(in the rows, 128 means zero)
Each path below is one point turned by a fixed rotation once a step. After each direction that follows a path, write how fast that rotation turns it, in degrees each step (0 if it stays still).
Each turn is a multiple of 5 degrees from 10 to 175, or 0.
Each row of a path follows its step; steps can be skipped.
Rotation 1:
step 0: [132 132 122 126 125 123 126 129 129 134 122 132 124 122 140 124 128 121
 138 127 129 125 136 131 126 131 129 133 136 127 121 130 131 136 131 127
 127 124 124 123 135 124 125 132 136 129 130 130 144 126 128 131 134 142
 124 122 132 137]
step 2: [136 128 118 128 130 132 128 121 120 129 126 134 118 127 122 128 127 132
 123 137 126 122 143 125 123 124 135 125 127 128 122 133 124 122 117 126
 119 131 124 126 126 133 130 131 131 126 127 118 134 126 120 130 121 136
 128 131 127 125]
step 3: [137 128 124 137 133 126 130 128 129 131 124 131 124 125 124 129 132 124
 134 127 123 123 138 124 117 127 138 129 135 123 128 125 132 123 139 128
 133 117 120 131 136 116 126 131 133 123 127 128 130 131 132 124 126 142
 132 127 131 135]
step 4: [141 128 122 121 135 133 122 134 121 124 125 123 133 122 133 133 126 131
 129 126 124 124 130 129 122 126 130 125 136 123 126 132 132 126 122 128
 136 111 135 122 128 126 132 127 132 139 123 128 135 130 132 132 122 121
 131 132 132 129]
step 5: [136 129 115 132 127 130 118 127 131 128 133 126 128 128 129 124 127 126
 129 137 134 126 139 129 124 118 127 128 131 122 114 126 130 122 118 130
 128 125 126 119 130 126 136 128 129 125 131 123 130 128 120 132 131 130
 118 117 129 120]
step 6: [132 142 126 131 125 132 123 123 127 125 126 125 123 123 115 118 124 125
 135 124 124 127 138 130 130 122 135 134 132 129 131 120 126 123 130 130
 127 125 123 120 137 123 123 125 126 127 122 133 133 134 132 130 125 134
 128 124 139 134]
step 7: [134 127 122 133 134 130 121 132 118 131 129 125 128 120 131 125 119 133
 127 130 120 131 130 119 124 127 138 124 132 129 133 140 123 129 121 127
 133 124 135 134 128 131 134 118 126 130 125 132 141 135 130 132 128 134
 124 128 136 132]
step 8: [130 124 121 132 133 137 117 131 127 130 123 128 125 127 132 134 126 125
 138 133 126 128 137 134 119 132 130 122 133 133 118 126 123 132 125 126
 127 128 129 119 129 127 131 128 137 124 127 136 131 122 117 124 127 139
 119 117 127 131]
step 10: [131 131 117 130 125 136 127 130 122 137 139 129 128 120 124 129 124 135
 127 133 129 128 138 120 122 129 127 126 135 130 129 132 132 124 121 125
 127 119 117 132 125 135 123 126 128 131 133 131 145 133 129 129 122 130
 123 135 128 124]
step 11: [130 127 121 124 129 132 119 125 134 133 119 132 118 119 128 127 131 133
 129 132 128 124 136 128 119 123 134 135 135 128 130 138 126 126 132 125
 127 118 122 124 128 119 132 132 142 120 129 136 125 126 123 130 130 132
 119 127 127 134]
step 12: [138 130 129 131 137 125 128 132 122 120 124 130 127 129 126 118 126 128
 137 129 123 122 137 120 126 126 129 137 131 126 121 130 129 133 128 134
 129 123 133 125 128 123 130 130 140 138 122 128 133 126 136 127 117 127
 119 131 137 124]
step 13: [137 129 128 129 126 131 132 127 117 135 129 134 136 123 128 123 126 127
 121 128 132 130 141 128 118 129 129 127 130 123 119 133 129 126 121 123
 134 128 123 118 130 120 130 124 124 131 127 123 146 130 119 127 125 130
 126 122 131 122]
Directions:
[127 124 128 131 130 129 128 128 126 127 127 129 127 130 128 132 129 128
 127 127 127 129 129 128 127 129 130 125 126 128 128 127 127 129 126 126
 127 130 128 129 130 127 127 127 126 128 127 127 128 127 127 126 126 130
 131 129 129 129] | 60
[129 125 130 127 128 128 128 125 128 127 128 126 132 128 128 126 131 127
 128 129 128 127 127 128 128 128 126 129 128 130 126 126 126 127 124 127
 127 129 127 126 129 129 128 131 127 128 127 128 128 129 128 126 127 128
 127 127 130 126] | 95
[128 130 130 128 129 128 127 128 130 127 126 130 129 127 127 129 130 128
 130 127 126 130 127 126 127 126 127 129 130 128 127 125 127 130 131 127
 130 129 129 129 128 128 126 128 126 130 129 127 130 128 130 129 129 128
 128 131 131 127] | 125
Rotation 2:
step 0: [120 133 126 127 128 136 124 131 125 134 122 125 134 130 126 119 123 121
 135 125 124 130 130 128 123 120 136 129 129 117 131 129 120 125 128 122
 120 133 128 130 127 126 119 121 128 119 123 133 117 129 135 121 131 139
 125 133 135 119]
step 1: [132 129 138 122 123 127 133 130 126 127 121 134 125 132 141 124 132 126
 130 131 130 138 124 126 130 133 128 123 131 128 125 131 133 129 142 135
 119 125 134 127 124 118 122 119 130 118 133 132 118 130 136 130 127 119
 128 126 126 135]
step 2: [127 125 124 126 134 130 136 132 129 128 134 127 134 124 136 137 128 138
 118 122 125 126 129 129 137 125 135 129 141 132 118 128 130 124 128 125
 128 124 121 136 120 122 127 130 124 123 131 139 135 130 124 136 135 121
 132 122 135 127]
step 3: [117 126 132 128 134 135 128 132 127 128 127 123 132 124 134 127 125 129
 134 126 116 134 133 130 124 124 133 123 120 127 132 124 128 129 124 116
 126 121 124 141 129 133 122 143 128 138 127 126 122 127 136 118 125 126
 128 119 133 128]
step 4: [132 119 120 128 127 126 132 135 125 134 126 135 131 137 130 128 122 132
 139 121 126 142 129 128 120 139 120 124 125 121 125 132 133 122 132 120
 130 133 123 126 130 125 132 125 129 128 136 126 117 133 130 129 123 128
 126 132 120 138]
step 6: [128 134 139 126 127 125 134 127 126 131 122 122 122 126 124 123 134 120
 126 133 128 135 126 122 118 125 121 120 137 125 133 132 128 121 128 122
 125 122 132 140 125 131 125 140 127 118 124 136 133 129 134 122 131 124
 137 120 132 130]
step 7: [127 111 124 124 137 126 131 132 134 145 135 127 119 126 132 131 133 129
 120 130 126 132 120 129 128 126 126 121 120 127 125 131 124 120 125 127
 125 126 129 138 123 127 124 121 126 122 140 128 122 136 124 130 126 131
 129 130 129 132]
step 9: [135 128 138 124 130 127 138 131 127 125 121 128 131 137 138 116 127 133
 131 126 122 133 137 122 123 132 128 130 134 134 140 136 133 129 126 128
 129 127 124 132 135 124 126 127 135 120 116 129 120 132 132 131 126 119
 128 131 133 130]
step 10: [128 132 125 132 134 134 127 116 131 137 136 124 126 129 132 132 125 134
 128 131 124 135 125 131 129 126 134 129 135 126 123 135 126 122 128 122
 118 127 118 126 124 121 132 127 131 127 131 135 130 138 123 135 115 118
 140 130 131 136]
step 11: [126 133 126 134 126 132 130 129 124 131 130 129 130 132 127 135 127 111
 129 125 128 141 128 132 129 119 131 125 123 131 124 129 120 124 126 121
 129 135 124 133 122 123 121 136 127 132 130 137 124 126 131 122 131 130
 119 113 138 125]
step 12: [127 128 128 127 131 127 143 134 131 127 125 127 124 133 135 124 132 134
 130 132 132 134 129 125 121 128 128 118 128 125 138 121 132 127 135 122
 141 129 130 129 128 123 129 123 120 125 138 136 115 131 136 120 131 132
 122 133 127 135]
step 13: [128 126 122 122 132 143 129 135 132 134 122 127 143 121 132 126 128 141
 127 134 125 128 126 124 129 132 124 125 137 128 117 124 126 121 130 127
 121 133 128 126 122 125 124 123 131 123 124 130 135 132 134 131 128 133
 131 135 134 136]
Directions:
[128 128 127 129 129 126 125 128 127 127 127 126 128 126 128 129 126 129
 127 129 127 126 126 129 127 129 128 129 128 130 127 129 129 126 129 128
 128 131 130 127 129 128 128 129 126 127 130 128 126 132 127 132 129 128
 128 128 130 131] | 130
Rotation 3:
step 0: [129 129 140 127 130 123 120 136 127 117 133 124 120 130 132 129 132 129
 126 122 135 125 131 128 132 137 122 122 132 129 122 127 127 127 125 140
 129 125 134 136 131 133 126 134 137 130 121 135 128 124 125 134 136 116
 131 122 120 126]
step 1: [127 138 131 131 125 129 126 121 120 121 127 129 138 123 129 123 128 126
 132 121 134 131 124 142 129 135 123 129 131 128 126 125 126 120 124 124
 134 133 130 130 121 125 137 128 132 129 141 143 127 127 122 128 126 122
 124 123 134 120]
step 2: [136 126 122 131 133 127 141 125 126 137 133 124 139 131 135 129 120 133
 131 121 131 128 118 133 127 127 123 124 124 124 131 134 129 131 120 126
 113 133 126 123 128 132 129 136 128 132 134 132 133 134 121 122 117 131
 128 131 130 132]
step 3: [123 123 122 123 126 120 130 126 127 133 128 135 113 130 130 130 126 132
 134 130 127 114 119 124 130 119 128 136 129 132 129 122 131 133 124 122
 123 123 131 125 126 124 131 142 124 132 126 127 134 119 131 123 121 130
 133 134 122 125]
step 4: [127 120 135 126 114 132 127 136 131 138 132 128 117 129 130 131 121 129
 129 123 137 128 137 129 125 122 131 134 137 129 129 123 115 128 134 131
 131 120 128 133 132 134 135 134 125 125 125 131 133 128 130 130 141 124
 128 127 131 124]
step 5: [119 131 128 132 131 134 123 128 133 125 134 123 127 124 130 129 128 140
 124 120 134 127 129 127 132 130 120 119 128 122 137 130 133 126 135 135
 133 126 129 127 121 137 134 120 127 127 133 127 124 130 127 130 133 112
 125 132 129 114]
step 7: [134 128 134 128 132 125 127 136 121 135 130 129 136 133 122 126 130 120
 137 127 128 125 119 133 130 133 119 133 139 127 134 121 131 134 128 124
 117 134 135 128 129 127 126 131 130 142 123 127 129 126 135 120 125 125
 136 128 122 132]
step 8: [123 123 133 123 118 128 127 133 121 124 131 126 123 125 129 124 125 125
 133 117 140 127 124 129 129 120 120 126 124 135 126 118 126 130 120 133
 133 126 132 132 121 125 126 135 135 124 117 131 137 134 127 125 118 132
 135 126 126 130]
step 9: [126 138 123 126 119 138 133 122 124 126 126 131 121 123 132 133 122 135
 129 125 129 132 128 137 123 121 124 120 127 124 131 134 113 132 128 134
 130 129 126 123 129 122 134 134 126 121 134 141 132 132 135 128 130 120
 127 131 125 123]
step 10: [129 132 124 132 129 128 135 123 137 131 133 128 124 126 136 130 129 135
 124 128 133 119 121 122 128 137 126 127 126 133 125 132 127 138 132 134
 113 123 120 128 132 137 136 126 127 134 130 135 126 125 126 135 123 120
 117 128 133 124]
step 11: [127 127 130 134 123 121 131 128 135 127 132 124 123 134 130 124 136 128
 137 131 127 124 124 123 132 129 128 137 138 129 127 118 138 127 130 115
 123 126 122 121 128 129 130 127 128 130 136 130 132 122 121 120 133 119
 139 120 132 120]
step 12: [136 111 138 127 124 126 129 133 124 127 126 126 134 124 127 130 124 132
 131 120 138 134 127 131 131 135 124 127 133 117 129 131 130 125 130 123
 131 120 131 132 127 133 134 136 129 127 126 117 134 126 129 120 131 121
 138 124 124 131]
Directions:
[130 129 127 127 129 125 129 126 128 126 128 130 126 126 130 131 129 128
 128 131 127 129 129 129 128 128 129 126 130 126 128 131 129 130 128 130
 127 127 129 130 128 128 127 130 127 129 128 127 131 126 129 129 128 128
 128 130 126 129] | 110
[130 130 126 130 131 126 129 129 130 130 130 127 131 128 126 129 128 128
 129 128 129 130 126 129 127 128 128 127 128 128 124 127 131 129 129 126
 127 127 129 127 129 126 129 128 128 127 126 128 128 127 126 126 127 128
 128 128 131 126] | 80
[128 129 128 130 130 126 128 131 125 124 126 127 129 128 126 130 128 127
 127 126 130 127 130 128 127 129 128 128 130 128 130 129 129 129 129 126
 130 128 128 129 128 129 127 129 130 130 130 128 125 128 126 128 128 128
 130 127 128 130] | 60
Rotation 4:
step 0: [131 122 126 126 127 127 126 121 126 137 124 132 127 127 121 127 129 133
 134 132 127 138 125 134 127 136 130 138 121 127 120 124 128 139 124 120
 126 132 133 132 130 130 125 124 122 133 126 118 131 129 123 121 135 130
 125 133 128 120]
step 1: [122 126 120 132 127 125 122 129 126 137 135 128 123 123 127 131 120 132
 129 119 126 141 128 127 131 127 119 125 125 128 122 123 132 127 126 134
 120 122 124 130 122 123 125 131 128 132 130 136 121 122 130 125 133 125
 118 132 125 128]
step 2: [140 134 129 126 134 133 131 133 126 125 137 127 125 124 133 129 134 135
 127 130 126 130 122 129 126 134 116 133 126 121 131 129 129 123 130 128
 128 126 130 132 122 118 130 131 126 133 117 136 130 124 118 129 127 122
 126 124 138 125]
step 3: [129 127 120 127 132 126 127 124 123 134 141 124 125 130 129 127 124 127
 123 128 131 124 131 129 136 130 121 129 126 123 124 126 125 130 126 119
 134 125 132 123 142 117 133 126 128 120 126 116 133 134 121 126 134 127
 133 126 130 130]
step 5: [136 128 131 135 130 127 125 134 129 121 125 132 119 132 126 138 124 135
 126 128 132 127 133 123 122 122 130 120 124 129 135 126 136 124 135 132
 133 120 130 123 129 125 123 124 127 130 122 126 136 119 131 124 134 123
 127 119 133 130]
step 6: [127 126 126 129 131 128 124 127 118 130 125 135 127 128 135 121 131 137
 129 134 127 127 140 125 129 126 128 135 123 134 134 120 127 130 135 121
 140 124 124 119 128 129 127 131 137 127 127 126 126 133 122 130 125 132
 132 123 130 116]
step 7: [129 125 135 128 122 133 125 133 131 139 122 132 129 130 128 123 126 124
 129 128 131 131 124 123 126 121 120 133 134 137 123 128 124 133 135 120
 120 133 126 124 135 125 131 127 136 126 135 127 124 128 136 118 127 129
 124 117 133 128]
step 8: [128 124 132 133 126 129 122 125 127 128 113 126 126 128 120 133 134 123
 133 120 125 132 131 135 124 121 125 139 124 125 126 128 129 131 127 130
 126 130 135 137 123 132 127 129 125 132 125 124 133 125 123 124 136 122
 125 121 137 122]
step 9: [121 126 122 136 132 127 124 131 132 139 132 123 122 129 133 134 130 133
 126 120 129 132 137 128 132 127 128 131 127 121 131 127 129 129 122 130
 122 124 128 127 126 129 121 132 139 123 127 129 129 123 117 127 119 131
 118 125 122 121]
step 10: [131 130 130 123 123 134 128 135 127 137 138 129 119 120 133 131 138 131
 130 134 134 128 120 126 125 134 127 138 131 131 129 131 124 120 126 122
 123 131 138 131 127 123 130 138 129 128 130 126 125 121 129 130 126 131
 131 129 132 121]
step 11: [127 133 120 129 127 125 128 123 127 125 134 120 127 128 125 136 127 129
 124 123 137 127 130 125 123 120 119 134 125 133 122 129 123 129 121 122
 123 122 134 134 138 124 118 132 120 129 130 125 132 134 130 125 135 125
 135 129 133 133]
step 12: [128 133 130 130 127 135 136 132 128 126 126 135 124 123 134 125 128 130
 128 121 136 138 135 129 128 125 121 126 124 122 131 128 127 134 122 139
 131 125 128 130 133 127 124 126 121 124 128 133 134 130 122 136 133 144
 129 129 125 125]
Directions:
[129 128 127 125 128 125 127 129 126 130 128 129 128 127 127 128 130 128
 127 131 129 129 126 131 129 129 128 127 131 130 128 126 128 129 126 126
 130 130 129 128 128 126 127 126 130 127 130 127 129 127 128 129 127 130
 127 126 125 129] | 110
[129 129 129 128 128 130 129 128 132 128 127 129 127 128 128 129 128 127
 130 131 128 129 123 126 127 130 128 128 128 129 130 129 129 128 128 129
 128 130 128 130 129 127 127 126 129 127 126 127 129 125 128 129 129 128
 129 127 131 128] | 135
